(in the rows, 128 means zero)
The rows of Y fall into a few groups, which share some directions, and each row is roughly a mix of its group's hidden directions, except one row that fits no group.
Y (178 x 16):
[[118 125 147  77 122 139  92 181 114  91 144  85  84 123 160 145]
 [ 96 109 120 132 107 173 136 115 162 120 171  99  82  68 122 106]
 [ 47 169 144 154  96 142 147 150 153 119 131 153 116 113 127  93]
 [108  99 140 122  96  53 116 130 117 161 136 146 188 149 121 144]
 [145 157 124 102 167 160 146 152 154 108 138  73 137 109  63 131]
 [103 125 113  61 131  91 149 197 112 123 143 102 134 153 137 110]
 [146  93 127 181 144 149 148  83 165 150 117 195 131 139 115 121]
 [129 109 116 137 144  58  82 145 100 130  93 122 151 144 186 127]
 [138  90 146 145 109 118 112 114 117 155 137 181 128 142 211 112]
 [194  66 134 112 128 138 118  98 108 141 126 114 129 142 143 187]
 [106 123  96 131  74  98  84 145 150  97 145  85 110 101 156  93]
 [114 157 108 138 142 160  74 151 175  85 121 155  81  98 133 124]
 [115 136  84 132 140 147  90 183 139 110 151 158 151 112 105  65]
 [159 116 115 130 122  94 119 117 118 120 121 163 121 167 220 114]
 [137 133 155 190 123 166  91  83 160 118 121 158  93 104 135 157]
 [155 139 170 137 176 168 159 122 109 118  94 193 126 152 129 144]
 [135 114 123 149  99 103 111 110 127 120 120 210 113 122 192 114]
 [121 105 122  89 117  73 181 166 113 139 166 113 163 155 124 100]
 [143 103 143 178 126 104 160  76 153 164 133 189 130 151 119 134]
 [ 39 125 126 154  87 119 123 136 177 142 134 141 145 124 128 102]
 [154 132 149  78 170 137 183 171 101 117 151  97 114 113  99 145]
 [100 142 150 146 156 172 126 176 192  88 142 134 104 112 124 106]
 [153 156 126 130 177 194 141 148 135 103 116 126  62 135 117 122]
 [121 115 143 133  74  74  93  84 122 163 122 133 184 119 134 114]
 [ 72 142 123 164  96 170 146 139 167 117 135 113 121 155 175  92]
 [129 145 119 131  86 207 135 116 167 134 142 114 106  87  95 104]
 [120  93 144 110 111  72 123 115 102 146 147 128 213 138 130 122]
 [136  77 136 130 122 130 163  88  82 178 102 134 163 162 145 152]
 [113 131 159 120 126 135 176 150 128 160 146  95 114  71  74 165]
 [119 151 119 124 144 142 116 132 134 126 129  68 125  96  37 128]
 [139  99 123 132  93  93 153  75  99 194 109 137 143 147  99 125]
 [109 126 170  92 143 108 179 160 119 144 135 116 129 101  80 183]
 [117 114 138 198 133 182 123  77 165 111 128 151 105 111 148 132]
 [134 139 109 163 114 123  55  89 140 133 101 129 144 171 166  97]
 [146 111 116 135 169  75 129 134 106 129  81 158 152 193 143 149]
 [219 105 110 121 142 122 144  96 102 131 147 108 113 136 161 154]
 [124 142 136  85 128 152 103 162 121  74 142  56 107 115 152 141]
 [132  99 182 151 162 149 165 139 102 113 146 186 122 168 116 109]
 [143 143 161 188 143 167 118  69 154 108 128 150 106  89 127 115]
 [166 167 114 163 140 129  88  96 108 126  86 145 126 166 182 112]
 [134 155 121 140 128 149  82 187 176 105 133 169 149  93  95 121]
 [104 112 129  73 118 101 160 180 111 126 156  71 138 162 132 114]
 [121 100 135 105 115  85 134 106 107 148 138 126 223 118 136 139]
 [133  99  91 172 135 122 166  94 125 167 123 177 179 148 118 112]
 [121 131  92  76 129  85 132 194 115 147 139 123 149 159  97  97]
 [103 116  70 107  66 113 110 129 163 139 139  73 150 114 120 126]
 [149 169 119 143 163 191 142 118 139 148  96 124  67 113 102 136]
 [123 165 111 157 131 117 103 167 181 111 168 153 127 120  81  85]
 [139  84 112 147 135 106 125 111 105 135 139 169 126 160 211 109]
 [113  99 134  65 126  94 168 171 107 124 144 100 136 170 162 141]
 [125 131 111 114 109 108 137  61  85 147  80 127 147 142 165 171]
 [164 138 128 159 141 129 153  79 158 162  88 165 126  98  76 119]
 [ 90 134 109 104  80  91  97 135 145 142 163  79 131  86 150 158]
 [115 130  94 111  69  78  79 152 147 113 144  87 149 118 148 118]
 [131 160 129 121 149 132 135 119 149 117 141  90 135  94  34 147]
 [127 100 120 165 113 110 108 100 115 133 124 181 118 151 207 110]
 [136 155 115 148 121 207 131 161 160 107 121 138  71 109 143 134]
 [160 180 108 106 160 122  95 169 148  91 121 156 123  79 106 110]
 [121 147 147 106 118 153  88 163 119  95 137  61  82 103 141 154]
 [136 145 155 105 160 168 107 140 134  74 146  66  84 123 138 114]
 [ 42 173 134 139 139 121 159 151 147 120 134 145 148 129  92 105]
 [146 146 146 186 145 155 103  73 138 119 115 165  90  86 139 135]
 [145 123 154 202 131 151 122  60 144 127 137 163 108 105 134 130]
 [149 127 129 191 135 173 108  68 141 134 102 162 116  90 121 134]
 [105  89 149 138 114 126 160  87  89 154 123 107 132 173 178 168]
 [130 130 155 116 151 150 177 157  98 134 125  93  97  86  83 174]
 [158 131 145 187 149 167 131  59 131  94 140 131 144 106 155 136]
 [111 101 160  92 162 159 182 177 105 127 124 129 128 112  99 172]
 [ 97  79 134 134 117  84 105 151 104 106 144 123 132 184 184 122]
 [102 144 119 110 145 131 136 146 154 113 138  81 136  99  38 133]
 [ 98 137 114  63 118 134 109 185  92 119 105  78 126 120 147 141]
 [152 122 118 137 190  64 112 102 101 121 107 124 117 166 166 146]
 [110 107 154  90 120  45 121 113 108 121 144 132 185 135 131 138]
 [184 106 115 149  77 137  99  96 130 160 112 137 106  75 143 150]
 [139 114 178 143 169 117 166  97  94 117 128 186 139 171 136 146]
 [ 40 159 149 174  94 136 128 125 145 133 131 128 112 116 106 106]
 [130 109 168 133 178 135 167 111 110 133 103 197 140 148 137 167]
 [155 141 149 189 148 177 103  79 128 129 106 157 129  86 123 134]
 [135 157 152  86 159 152 140 163 147 127 129  72 147 119  65 141]
 [124  92 121 135 148 102 120 145  92 129  84 143 171 179 185 142]
 [131 130  74 141  60 124 100 158 172 146 158  97 130 124 106 115]
 [127 168 134 116 122 141 174 128 150 136 166 130 116  81  53 141]
 [150 138 133 193 124 152 105  61 131 122 116 161 123  89 143 155]
 [139 144  92 148  78  85  94 152 152 140 182  91 124 112 109 108]
 [ 92  76 150 111 107  59 125 127 111 129 140 144 185 143 135 123]
 [131 106 111  60 124  81 154 191 120 127 147 123 152 157 129 121]
 [128 116 109 163  98 142  87 100 142 126 112 149 136 174 199 101]
 [117 135 127 128  90 176 147 146 168 114 167 128 105  80  78  96]
 [139 155 129 102 108 185 132 129 166 138 146 117 123  73  68 111]
 [149 129 144 192 140 174 117  55 137 117 125 129 101 103 135 136]
 [131 133 163 125 151 133 164 142 126 146 132 123 112  60  70 175]
 [112 166 150  89 132 134 108 174 120 103 137  54  93 112 118 117]
 [122 126 144 172 128  98 161  86 134 187 111 182 146 159 112 138]
 [141 153 163 100 146  59 134 112 108 126 123 155 184  94 107 143]
 [ 98 148 147  87 123 157  88 165 120 105 104  81  78 109 147 148]
 [141 142  93 138 133 210 137 160 160 108 136 109  76 123 125 122]
 [140 149 136  97 161 124 146 145 140 115 139  80 125  93  48 151]
 [121  96 105  69 127  99 162 190 107 139 133 133 172 150 133 112]
 [134  93 120 130 157  84 117 139  83 114 111 119 178 173 182 123]
 [116 161 137  98 155 120 140 148 146 119 141  61 139 126  54 135]
 [139 160 153  93 105 129 176 158 128 126 133  95  99  82  83 166]
 [135  95 115 157  89 121 122 106 147 117 138 167 106 141 212 113]
 [133 121 106 182  98 129 114  92 137 136 128 172 116 132 201 102]
 [128 147 151 131 115 189 137 127 160 127 144 142  84  78  78  97]
 [123 131 114 127 166 201 138 136 143 114 125 106  51 130 140 137]
 [116 153 153 103 151 141 125 147 106  86 149  53  86 120 159 125]
 [115 167  97  85 131 145 187 174 127  89 127 114 141 168 136 111]
 [131 147 130  84 131 139  94 160 121  84 139  61  81 122 144 148]
 [154 152 164 195 131 150 115  85 140 135 117 164 135  77 115 143]
 [115 155 104 157 101 126  68 102 142 114  87 170 142 158 159  96]
 [151 100 134 140 111 138 101 117 134 117 120 184 125 152 213 109]
 [134 139 157 115 132 135 173 143 123 172 141 113 133  69  72 170]
 [151 127 106 154 141 105  59  91 127 129 111 126 139 175 173  95]
 [170 127 117 141 158 121  85 126 111 153  51 144 158 153 150 113]
 [127 142 152 105 180 120 140 142 134 116 132  91 130 103  47 161]
 [151 110 115 146 122 107 162 106 134 181 103 179 183 139  88 127]
 [116 118 139 103 125  68 124  70 100 155 129 106 188 116 140 147]
 [165 114 102 145 153  83 106 137 122 155  75 156 161 182 128 133]
 [116 152 140 115 111 148 151 123 157 148 176 120 105  70  61 129]
 [128 165 137 151 150 163  74 162 180  92 137 153 102 104 107 113]
 [ 87 136 125  88  95  86 131 201 134 131 158 109 149 149 115 112]
 [209 107 121  74 170 118 122 127 117 108 143  99 139 144 115 145]
 [204  86 118 132 145 130  85  92 112 142 101 121 128 130 142 169]
 [ 85  77 128 131 148 172  88 101 123 127 120 102 105 138 158 181]
 [152 145 166 194 149 172 116  79 148 104 142 122 106  99 129 133]
 [143 170 153 188 127 148 102  71 155 108 134 121  98  91 115 134]
 [128 154 111 165 115 131  53  87 135 137 106 165 150 132 125  84]
 [118 116  99  62 122  95 139 187 119 125 143 101 153 176 126 126]
 [148 148 144  78 153 123 185 173 123 129 155  77 123 112  98 140]
 [ 85 158 116 112 143 126 166 151 136 104 142  96 152 202 146 104]
 [154 146 149 190 153 178 109  77 149 126 108 151 120  96 109 128]
 [110 125 137  98  86 200 152 147 160 114 168 126 139 100  93 117]
 [139 118 121 172 109 100 140  96 133 182 118 195 161 128  95 125]
 [199  86 120  76 172 123 125 142 100 120 136 106 139 153 143 140]
 [124 118 183 143 162 132 165 111 113 133 108 206 121 147 123 156]
 [143 126 146 130 200 186 175 106  99 134 101 143 116 144 123 138]
 [130 134 181 136 175 153 171 120  82 143 115 171 128 163 129 159]
 [115 122 125 131  68 171 114 120 174 137 164 117 110  80  98  94]
 [112 146 145  77 130 133 113 166 100  85 139  65 108 115 168 140]
 [120 162 136  88 148 147  98 138 120  74 135  66  84 120 149 113]
 [136 126 110 141 107 104  81 100 147 111 128 138 135 185 192  89]
 [118 137 170 101 129 111 176 158 122 144 144 115 109  73  78 167]
 [213 125 119 115 183 111  97 122 114 141 144 106 125 100 124 105]
 [134 107 114 140  74 116 125 114 118 148 110 179 129 148 208 130]
 [129 116 168 139 192 139 182 105  83 109 120 161 120 159 137 136]
 [120 156 131  77 146 113 129 209 156  89 142 116 110 109 123 114]
 [138 141 160 127 167 128 178 123 107 130  89 192 145 156 101 159]
 [108  94 147 115 110  54 120 131 111 152 132 150 197 136 121 132]
 [129 133 111 111 180 132 140 145 119 122 127  47 133 135  69 142]
 [128 100 132 131  97  97 119 116 122 130 133 169 126 173 214 116]
 [127 120 109 112 195  95 130 135  83 115  79  99 131 165 160 138]
 [134 133  75 123  86  94  92 174 151 129 158  79 146 114 116 105]
 [127 118 140  88 147 165 111 164  98  79 151  66 126 132 165 123]
 [110 120  96 102  83  95  80 122 154 146 148  69 140  90 125 113]
 [ 98  87 130  89 112  97 167 181 106 137 158 106 142 167 158 134]
 [127 156 131 106 166 128 144 143 137 125 144  81 137  97  42 136]
 [ 41 140 118 172  87 138 157 125 158 135 125 145 137 141 142 123]
 [150 109 112 153 124 107 143 102 133 181 108 193 173 150  94 128]
 [141 107 110 176 114 118 134  94 147 158 122 210 164 125 114 123]
 [131 149 139 108 173 141 131 148 129 125 126  73 133 103  47 145]
 [142 122 166  89 135 161 156 182  99 150 113 106 110  82 101 159]
 [118 106 134 118 157  94 124 128  90 132  78 143 159 179 179 163]
 [118 142 133 100 107 149 173 131 149 113 185 113 139  87  63 118]
 [129 140 106 149 131 190 124 115 138 114 145  84  53 136 157 124]
 [143 163 147 138 122 165 136 109 155 153 154 135  91  73  67 112]
 [ 49 143 137 161 104 150 131 139 130 136 134 150 135 159 164  78]
 [134 124 139 138 188  57 131  92 102 141  99 149 110 155 137 156]
 [183  94 154 111 121 121  77 111 117 120 117 153 101  77  99 157]
 [118 151  97 173 103 148  76  97 127 112 100 136 122 166 165  84]
 [138 142 168 140 189 160 155  86  99 130 100 158  92 135 148 155]
 [125 132 129 143  76 158 151 129 170 123 181 141 111 104  69 100]
 [107 107 112  78 125  96 154 196 104 125 155 106 155 162 153 132]
 [143 149 116 137 151 204 118 135 151 117 125 108  56 106 137 119]
 [170 154 116 152 167  52 119 124 108 153 112 145 135 164 118 152]
 [145 150 147 184 146 178 102  81 147 100 115 144 112  84 142 145]
 [120 136  76  84  94 104 107 130 151 102 148  56 145 112 130 125]
 [227 143 141  98 166 134 108 130 108 131 124 114 120 105 125 132]
 [109 112 129 167  82 129  83 110 130 139 114 155 113 147 198  96]]

One row of each group comes first, with its name. Which group is each row after those in?
[144 137  88 147 123 129  75  97 126 116 113 138 149 183 171  79]  (68)
[ 98 117 172  87 143  79 110  89  93 130 105 124 164  99 160 136]  (110)
[115 172 137 103 129 144  86 150 139  83 127  74  73 105 138 142]  (48)

[111  81 145 164 123 138  93 114 137 134 134 169 124 150 201 100]  (68)
[152 148 132 180 131 172  76  77 136 125 104 144 103  96 120 150]  (48)
[139 137 147 142 169  76 123 129  73 120  97 144 151 155 183 149]  (110)
[ 53 132 136 119 137 163 153 178 134 114 131 104 140 171 139  95]  (68)
[159 158 141 182 118 136  94  61 126 125 123 148 114  77 115 127]  (48)
[143 172  86 114 136 114  84 181 164 102 138 155 137 110  90 108]  (48)
[132 173 143 125 151 148 104 126 120 115 106  88 120 106  42 142]  (68)
[111 159 133 116  86 151 152  83 147 134 164  97 117  70  87 123]  (110)
[134 127 102 114 163 138 158 129 138 115 154  88 136  95  44 144]  (68)
[122 153  93 110  87 129  96 154 140  89 158  62 118 106 161 116]  (110)
[149 152 111 127 184 187 150 161 138 107 117 129  71 141 128 152]  (110)
